(in the rows, 128 means zero)
These are runs of 6 systems, one row a step. Runs of the same system follow the same rule from any start.
keto, run 1:
[[ 61 141 119 123 179 181 133  91 127 115 161 130 125 125  81  98 115 144
  170  94 143 110 114 137 173 170]
 [128 106 147 132  65 124 154 180 154 128  95 109 119 115 192 135 181  92
  145 155 164 168 112 129  98 139]
 [168 135 102 165 169 125  97  73 125 107 192 102  93 153 125  97 121 135
   89  94 146  97 120 102 158 138]
 [ 63 143 159 124 159 125 150 169 120 106  89 153 160 137 154 139 173  77
  158 114 105 137 112 186 153 141]
 [214 117 102 145  87 116 137 105 166 100 116 108  86  87 114 135 102 138
  108 138 135 134  75 112 150 162]
 [ 76 180 190 158 160 142 133 128  81 103 152 121 163 119 137  88 143 130
  136  92 144 145 159  99 162 110]
 [162  52  76 116 142 147 158 167 142 129 105 129 124  96 120 112 187 104
  145 159 128 123  99 144 129 160]
 [ 95 173 166 131 114 132 132  55 129 111 176 103  87 150 138 109 100 147
  138 118 178 143  84 126 121 153]
 [121 113 112 182 131 153 118 214 149 107 112 130 128 142 177 129 171  74
  129 103 117 122 158 109 150 113]]
gados, run 2 (9 x 26):
[[148 142 128 102 136 111 145  98  94 117 109 142 158  65  64 128  87 182
  140 158  85 128 110 108 164 107]
 [105  88 140 159 170 189 141 147 101 115 154 113 148 127 121  62 146 104
  164 121 153 158 157  83 126 136]
 [110 118  87  76 109 148 148 135 144 183 146 134 104  90 104 138 184 177
  129 137 166  84 120 153 103 144]
 [107 156 167 151  78 106 129 108 137 105 142  77 103 134 203 119 160 114
  139 140 173 157  86 107 139 127]
 [156 156 108 155 113 118 101 184 162 129 103 143 132 116 145 169 152 119
   72  71 114  93 168 146 162 136]
 [152 121 131 113 170  66 127  83 100  94 101 122 168 126 129 126 128 109
  130 158  73 130  73 159 184 126]
 [165 123 142 171 147 176 171 180 112  88 105 171 124  89  77 104  96 117
  135 117 112 158 139 106 114 138]
 [ 69 110 103  79 143 155 123 100 114 163 140 108 170  93  88 112 138 179
  179 145 133 109 141 105 165 125]
 [154  93 139 139 116 146 155 136 118 136 163 102 104 124 163  82 192 112
  121 142 197 156 123 109  78 146]]
duzut, run 3, 9 rows:
[[146 166 169 125  96  96 159  74 131  87 119 117 101 108 132 128 102 132
  133 145 142 163  49 148 136 156]
 [100 121 125 153 125 185 127 190 117 148 150 146 120 137 126 117 130 140
  144 123 139 124 195  70  83  80]
 [146 111  91 100 134 101  90  61 159 145 143  80 140 128 127 131 143 139
  109 104 144 102 107 155 185 185]
 [130 129 172 142 133 112 170 171  97 109 109 169 117 156 162 125 155  82
  127 155 123 160 111 162  58 106]
 [130 147  83 145 103 161  99 145 177 121 110 134 113 105  89 165  69 159
  132  94 101  96 149  98 180 133]
 [125 131 190 107 145  80 121  87  72 142 138  93 197 125 161  93 169 123
  115 136 147 163 147 128 133 117]
 [153  98  60 136 164 156 160 157 131 112 135 175  74 126  88 126 130 132
  137 161  93  83  84 138 112 114]
 [ 68 174 184 120  76 143 125  97 151 124 121  98 136 116 140 138  98 138
  159  98 171 170 122 127 146 169]
 [190  72  96 140 131 122 108 158 113 159 147 118 138 140 150 112 162 125
   95 151 132 121 178  82  87  87]]
keto, run 4 (9 x 26):
[[106 107 108 104  89 122 143 140 181 121  78 117 116 116 150 161 147  99
  168 151 125 135  66 173 150 172]
 [182 170 170 184 104 115 114 100 127  93 155 102 104 126 146 111  91 130
   85  93 160 156 137  83 135 133]
 [ 98 120 115 136 196 137 134 172  97 117 121 142 173 107 125 103 198 111
  134 112 100  98 148 140 186 116]
 [157  95 128  97 112 122 168  84 143 116 111 119 109 103 105 118 112 124
  156 165 145 163  51 162 111 185]
 [ 95 185 154 189 102 166 129 152 131  99 162 118  85 128 157 115 124 140
  133 103 164 129 141  65 136  99]
 [138  62  95 117 166 130 105 141 137 149 122  95 178 131 147 106 197  89
  124 111 135 121 154 142 166 165]
 [143 161 153 123 138  95 170  84 113  98 141 150  77 141 130 124 127 123
  113 146 137 132  47 183  99 147]
 [ 97 150 113 185 113 171 110 169 166  82 112 121 115 124 141 139  94 111
  159 101 108 124 133  80 193 121]
 [174 109 154 105 126 105 129 120 116 151 120  97 183  80 132 107 186 126
   90 100 170 151 154 148 144 181]]
pimo, run 5 (9 x 26):
[[ 51 123  99  95 150 150 125 178 131 162 110 147 166 118 129 145 189 132
  159 118 111  87 154 156 158 119]
 [215  82 125 138 114  84 139 121 141 106 104 111 112 132 162 124 146  81
  102 161 123 156  82 149 105 152]
 [ 84 200 156 166 140 165 146 155 123 105 155 148 101 110 127 115 157 137
  114  59 166 109 141 135 153 144]
 [165  71 110 133 159 118 118 125 110 107  99 101 191  98 114 103 125 114
  152 159  80 147 131  89 189 118]
 [132 137 116 114 146 143 168  88 116 129 181 145  61 130 101 104 140 158
  124 138 169 105  73 152  83 148]
 [ 70 119 130 156 103 165 129 200 136 117 105 124 136 129 165 133 139 108
  184 151 113 141 150  76 137  81]
 [195  73  77 101 112 128 115 112 163 170 136 100 124 102 113 128 158 141
   91 118 162 112 135 138 124 182]
 [ 73 165 147 139 167 102 140 154  95 112 140 149 124 161 181 127 197 100
  124 126 119 102 110 167 134  93]
 [191  96 118 168 124 159 140 154 160  84  88 133 125 102 103 122  87  89
  130 104 116 164 117 121 152 184]]
rari, run 6, 9 rows:
[[163  71  90 106 161  91 107 105 111 139 118 136 152 174 122 137  98 118
  133 186  66 120 120 130 105  88]
 [110 190 173 118 114 133 134  89 130 121 124 159 117 134  84 150  44 154
  126  95 129 147 125 156 107 153]
 [101  73 121 107  88 156 109 128 138 166 133  88 147 138 148 120 115 138
  179 170 150 160 161  66  92 106]
 [165 128 106  91 138 107 127  61 128 159 170 125  98 134  99 124 134 164
   85 120 161  99 103 167  99 166]
 [ 55 121 134 122 127 162 145 166 144 135 122 159  99 183 156 143 139  89
  170 136 135 134 118 167  71 127]
 [189 122 101 115  66  76  87 116 175 150  99 110 122 137 152 184  98 131
   90 136 112 120 126 135 125 128]
 [108 158 187 126 165 102 114 100  72 141 155 144 154 183 144 115 115 122
  107 116 130 146 166 142  76  95]
 [128  80  77 109 142 152 105 101 155 133 114 135 130 152  79 146  47 133
  174 153  80 123 118 119 130 134]
 [111 172 187  86  70 119 150  94 123 158 128 123 132  94 117 136 112 172
  128 126 179 165 131 140  85 149]]
gados, run 7, 9 rows:
[[219 110 139 113 137  51 121  89 111 129 110 127 150 137 134 136 128 111
   71 142 107 142 114 167 108 138]
 [108 172 132 176 166 153 145 149 108  72 130 180  95 145  99 129  73 125
  146 121  80 114 108 116 138  90]
 [105  68 118  82 129 161 113 121 147 166  96 114 189 120  89 130  98 126
  174 128 124 157 165 132 128 174]
 [165 126 136 121 129 116 143  96  78 148 183 121 107 124 125  91 145 171
  104 164 164 127 131  87  67  84]
 [ 52 148 108 149 131 180 119 145 170 123 157 133  73 176 154 139 141 110
  153  91 158  96 116 147 131 149]
 [157 123 143  83  60  70 109 120 156 167  80 107 156 119 162 179 132 128
  105 143 129 150 131 162 108 145]
 [175 167 138 191 154  98 103 111 105  78 154 130 110 156 139 120  92 123
   87 115  96 116 127  90 156  83]
 [ 95 102 111 111 187 155 129 154 135 130  94 172 160 152  89 143 113  92
  153 102  84 117 144 189 136 164]
 [169  98 136  95  98 117 154  93 104 140 120 122 133  95  93 116  87 164
  152 196 125 166 104  96  85 110]]
roz, run 8 (9 x 26):
[[134 140 148 120  81  72  99 120 152 114  70 109 162 137 168 177  95 105
  135 147  85 156 111 139 161 118]
 [173 140 127 136 124 138 128 146 100 159 159 162 107 133 102 127 106 167
   84 125 137 115 183  98  53  85]
 [ 86 107  83 104 151 127 108  92 137 118 116 119 143 138 106 142  92 142
  188 169  70 105  87 119 182 105]
 [177 103 177 114  77 122 143 133 126 147  96 128 153 117 127 131  93 120
  121 142 150 200 154 125  55 149]
 [110 141  80 133 104 136 104 103 139 140 181  99  80 134 142 128 129 182
  138 153 144  83 114  67 139  79]
 [120  84 129  94 138  99 106 114 140 148  94 137 157 193 146 159 104  83
  142 148  91 146 127 183  89 139]
 [153 179 130 130  63 133 157 149 141 131 121 160  74  80 105 161 100 183
  111 137 140 117 114 114  94 111]
 [ 97 127 128 148 151 115  70 105 117 118 137 109 162 187 152 134  77 117
  148 132  81 128 157  84 156  77]
 [182  75  98  80 110 130 146 156 133 175  94 155 145  89  84 147 132 150
  118 160 114 128 149 144  78 134]]
rari, run 9, 9 rows:
[[184 115 146  82 113  63 149 118 120 145  83 140 157 106 132 152 154 118
   95 149 117 147 103 195 102 153]
 [109 175 138 179 131 141 121 147 118  99 154 158  79 182 145 136  84 127
  125 126 109 117 137  93  95  66]
 [128  87 121  97 127 123  76  88 156 154 102  86 196 133 117 139  98 118
  139 104 118 149 163 131 172 178]
 [139 143 154  97 135 114 179 118  66 141 141 163 122 100  94 111 132 174
  130 178 130 136 112 128  63  86]
 [ 98 125  97 159 115 183 104 109 184 111 159 105  73 167 133 127  84 117
  158  98 157 121 108 107 140 169]
 [132 100 134  70  99 103 129 149 128 190  99 120 177 100 144 146 194 135
  112 136 149 134 162 166 100 146]
 [147 149 116 158 150  98 133 104 110  91 160 147  61 179 149 125 115 118
  112 160 102 104  72 132 100  81]
 [107 129 138 129 122 154  93 148 168 137  93 136 165 153 118 162  84  98
  132  65 117 145 185 153 142 175]
 [144 122 141  89 109  75 131 102  83 149 119 115 165 103 135 130 134 168
  138 202 104 139 121  98 110  62]]
roz, run 10 (9 x 26):
[[ 96 155 143  92  87 128  98 145 134 185 114 134 172 112 117 168 116 174
  119 105 131 123 201 119 116 109]
 [184  98  99 148 146  94 136 126 101  97 127 134 115 134 132 119 118 126
  128 198  73 119  91  93 127  65]
 [111 115 134  83 124 157 110  76 142 165 133 131 146 136  70 135  56 158
  150 109 142 149 153 140  98 174]
 [112 117 133 130  70 114 145 158 127 124 114 101 121 108 181 132 159 134
  167 199 131 148  99  77 119  73]
 [179 109 101 127 126 111  74  80 158 156 154 113 110 189 125 148  75 125
   84 101 135 116 151 137  95 152]
 [ 59 156 129  84 112 122 158 154 113 150 112 166 118 121 127 163 146 159
  162 175 105 102 104 155  98  78]
 [187 125 132 175 102 123 103 125 157  89 103 128 114 149 125 149  36 102
  115 118  94 160 130 100 132 133]
 [ 99 137 125  79 119 124 111 127  99 190 141 129 172 107 108 136 144 193
  129 140 131 106 188 102 112  79]
 [178  73  96 135 143 114 140 104 128  92 118 127 107 148 122 116  92 104
  153 193  84 140  65 115 120 118]]
pimo, run 11, 9 rows:
[[150 110 145 119 130  58 139 106  99 112 118 112 134 151 188 123 169  97
  123 188 111 144  76 148 113  98]
 [129 160 129 180 127 192 139 161 159 101 142 156  73 137 106 126  95 115
  115  62 155 126 140 130 116 171]
 [117 119 135  96 125 101 124 128 101 142 101  98 210  66 126 121 166 155
  146 151 108 133 146 102 193 109]
 [170 102 100 144 169 124 130  80 121 112 182 130  68 183 125 101 115 115
  108 142 137 112  86 135  84 133]
 [ 46 161 141 126 106 175 158 196 140 124  94 162 127 101 121 151 135 134
  179 123 122 127 136 132 136 119]
 [212  73 112 122  93  96 102 101 140 146 127  69 153 108 151 115 144 128
  101 150 151 152 138  90 131 141]
 [ 74 171 112 132 186 141 128 133 115 130 171 166  95 170 126 131 164 131
  112  90 128  65 126 174 126 119]
 [148  91 141 136 112 127 146 161 141  94  56 131 164 103 129 136 104  83
  166 154  87 181 109 129 150 143]
 [166 162 144 133 110 127 140  88 114 139 182 109  95  92 117  98 150 174
   81 104 195 120 128 113 111 147]]
duzut, run 12, 9 rows:
[[127 123 137  77 126 130 157 141 118 165 102 188 128 134  83 159  98 143
  131 148 110 133 134 180  45 131]
 [102 152 117 130  83 106  83  89 151 126 134  97 115 155 153 161  68 157
  150 153 105 120 115  81 151  80]
 [141 115 147  98 175 121 115  88  83 170 162 147 156 167  95 110 107 144
  103 117 134 133 178 144  62 124]
 [ 91 124  81  83 109 102 124 113 153 146 117 139  96 149 136 177 125 147
  155 177  95  86  73 162 124 103]
 [130 138 180 137 115 133 112  91 122 125 133 135 131 177 121 131  35 119
  134 120 131 181 150 115  73 132]
 [123 136  87  86 114 104  95 126 124 188 143 135 135 132 122 163 143 185
  103 144 112  69 165 125 109  78]
 [103 115 137 113 170 103 111  58 120 111 135 124 139 201 132 128  79  98
  154 145  99 141  88 167 123 140]
 [138 141 133  93  83 129 147 150 128 167 109 173 116 115  94 167  85 171
  125 156 118 130 147 133  49 100]
 [ 90 142 115 128 131 111  66  65 133 134 165  89 134 182 152 139  85 149
  143 131 114 107 133  89 160  93]]

Which system made each run below?
run 13, 2 rows:
[[138  96 101 111 122 107 159 143 108 115 103 124 139  85 130 124 159 140
  169 211  91 125  80 104 149  83]
 [123 127 148 136 129 192 134  95 137 133 161 127 108 134  83  98  71 144
  144  94 180 159 148 108  91 177]]
 | keto
run 14, 2 rows:
[[ 78 182 138 117 114 144 178 118 134 110 142 148  71 102 115 130 145 154
  150 129 159 114  59 162 130 150]
 [113 122 146 142  58 130 106 169 162 134  89  83 161 104 183 146 147 112
  147 125 144 163 163  84 158 126]]
 | gados
run 15:
[[ 65 143 142 135 104 140 116 138 158 135 143 128  87 200 187 151 137  93
  145 118 155 132 117 156  82 129]
 [185  89 100 102 106  81  85 126 154 167  97 126 152 162 144 174 111 110
   90 137  96 122 154 159  98 128]]
 | rari
run 16 (2 x 26):
[[168 144 150 129 108 126 119  68 152 112 118 122 119 125  86 138  36 137
  116  98 136 161 113 140 127 187]
 [ 92 147 144 114 112 109 124 166  92 164 141 132 145 134 169 137 183 152
  122 157 130 112 170 102  95  47]]
 | duzut
run 17, 2 rows:
[[128 184 131 129 131  79 137 127 139  99 105 153 104 132 148 165 149 113
   97 111 103  98  71 202 160 142]
 [161 126 149 158 112 115 127 157 134  81  61 132 164 103 127 143  80  97
  142 135  75 172 124 109 170 124]]
 | gados
run 18:
[[141 130  91 147 152 159 161 143  98 110 166 146  85  88  95  94 150 173
  137 159 128  93 104  82 132  87]
 [ 97 137 131 146 125 159 134 130 168 103 126 103 119 110 142 117 163  99
  140  73 169 131 103 153 188 204]]
 | rari
run 19, 2 rows:
[[115 149 167 156 195 126 120 108  95 107 159 127 155 159 140  88 157  93
  101  68 145 133 151 153 151 157]
 [162 136 117 142 161 128 161 137 105  79  97 170 134  84  68 124  87 138
  139 147  64 125  92 123 167 115]]
 | pimo
run 20, 2 rows:
[[149 101  84 138 131 124  70 123 189 129 107 119 132 175 136 169  92  92
  112  87 101 110 141 155 158 170]
 [154 171 188 118 121  60 138 140  89 124  87 156 171 119 146 153 135 120
   86 128 100 152 142 165 110 104]]
 | duzut
run 21:
[[118 109 106  93  87 120 121 123 170 172 138 118  87 165 168 158 160 120
  119 134 171 115 109 175  70 158]
 [141 194 164 152  73  74 104 111 145 108 123 120  98 155 176 172  93 131
   93 119 124 134 112 129 127 102]]
 | gados
run 22:
[[167 142  98 151  74 109  89 153 180 131 105 135  93 154 150 190  80 128
   96 119 100 106 141 118 121 108]
 [112 142 186 108 149  81  95  82  85 147 135 108 196 167 155 121 123 118
  114 117 126 156 172 137 119 112]]
 | rari
run 23:
[[106  86 115 153 182 167  91 137 125 140 161 104 158 174 144  90 154  91
  131  88 143 124 186 109 140 141]
 [179 119 111  96 112  88 155 133 149 133  90 140 119  92 125 154 168 122
   96 133 126 116  80 198 130 175]]
 | duzut
run 24:
[[169 115 150 100 177  82 150  96  97 120 110 144 164 122 114 116 159 102
   99 123 117 142  98 205 126 173]
 [127 149 123 164 114 157 169 174 119  83 110 163  93  95 107 128  96 142
  162 164  94 132  99  84 129  83]]
 | gados
run 25:
[[130 105 131 136 170 133 105  65  96 109 150 100 166 140  96  88  67 138
  157 142 103 149 132  77 161 115]
 [117  95 122 116 165 182 156 169 108 161 150 168 120 138  97 105 153 126
  131 117 155 125 170 143  51 138]]
 | gados
run 26 (2 x 26):
[[ 57 106 108  96 174 132  92 133 119 166 132 141 170 189 135 144 132 117
  154 125  94 101 171 152 121 102]
 [187 114 124  92 105  78 133  74 138 130  97 135 127 125  97 158  69 139
  121 167  98 147  81 161 106 147]]
 | duzut
run 27:
[[ 97 145 131 105 112 165 140 116 165 149 136 153  83 150 101 150  96 134
  134  90 163 128 118 185  77 191]
 [112 136 150 112  66  85  95 120 128 153 115  98 148 150 183 161 110 143
  138 173 118 147 146  90 103  65]]
 | gados
run 28, 2 rows:
[[178 168 174 178 160  93 148 128  94  75 132 136 127 118 152 101 162  97
   76  98 132 141 110 142 151 137]
 [102 120  94 162 171 166 112 188 128 107 109 148 154 122 112 130 123 115
  154 112  74 101 166  96 184  96]]
 | rari
run 29:
[[ 84 145 145 117 121 116 147 136 156 107  90 155 109 167 151 166 116  83
  153 130 111 139  72 201 117 156]
 [184 154 187 158  81 127 135 154 121 120 109 122 150  83 131 120 113 132
   90  95 158 181 175  96 113 139]]
 | pimo
run 30, 2 rows:
[[136 162 135 165  84 135  89 107 146 113 136  97 126 119 128 136  60 159
  124 108 128 137 156  51 168 104]
 [124 107 131  92 190 111 124 107  75 167 165 127 175 137 123  92 191 137
  103 125 142 110 164 148 113 120]]
 | duzut
run 31 (2 x 26):
[[ 98 132 144 139 103 139 110  81 143 132 182  76  93 171 181 104 142 121
  138 120 197 143 111 108 109 148]
 [155  94  95 125 128 144 113 175 161 166 125 153 107 167 139 153 153 100
   91  99 140 107 167 169  68 153]]
 | duzut
run 32:
[[ 73 125 147  88  95 134 161 101 142 139 132 112 103 128 148 126 155 128
  173 160 175 149  65 163 100 164]
 [154 163 143 161  47 123 108 166 158 135 121 105 109 107 172 154 130 143
   98 109 157 136 165  79 125 106]]
 | gados
run 33 (2 x 26):
[[143 192 167 175  85 119 146 134 118  90 141 140  73 124 143 135  88 150
  116 137 134 143 109  85 105  81]
 [100  96  84 120 153 146  63 138 146 162 129 120 167 171 125 149 106 127
  138 111  91  98 195 108 147 106]]
 | roz
run 34:
[[124 170 171 200 149 161 138 147 110  76 154 147  97 158 138 100  98 101
  121  89 141 152 142 100 111 120]
 [121 102  87  88 118 143 113 156 150 178 109 115 173  77 108 145 176 158
  125 106 136  96 171 134 166 152]]
 | duzut
run 35, 2 rows:
[[139 175 127 151 152 133 142 132 106 126 186 166  63 157 122 121 141 151
   80 103 149  88 129 140  75 105]
 [ 56 122 118 110 101 132 108 131 180 128  95 119 126 169 161 174 109  96
  183 137 109 130  97 160 145 145]]
 | gados
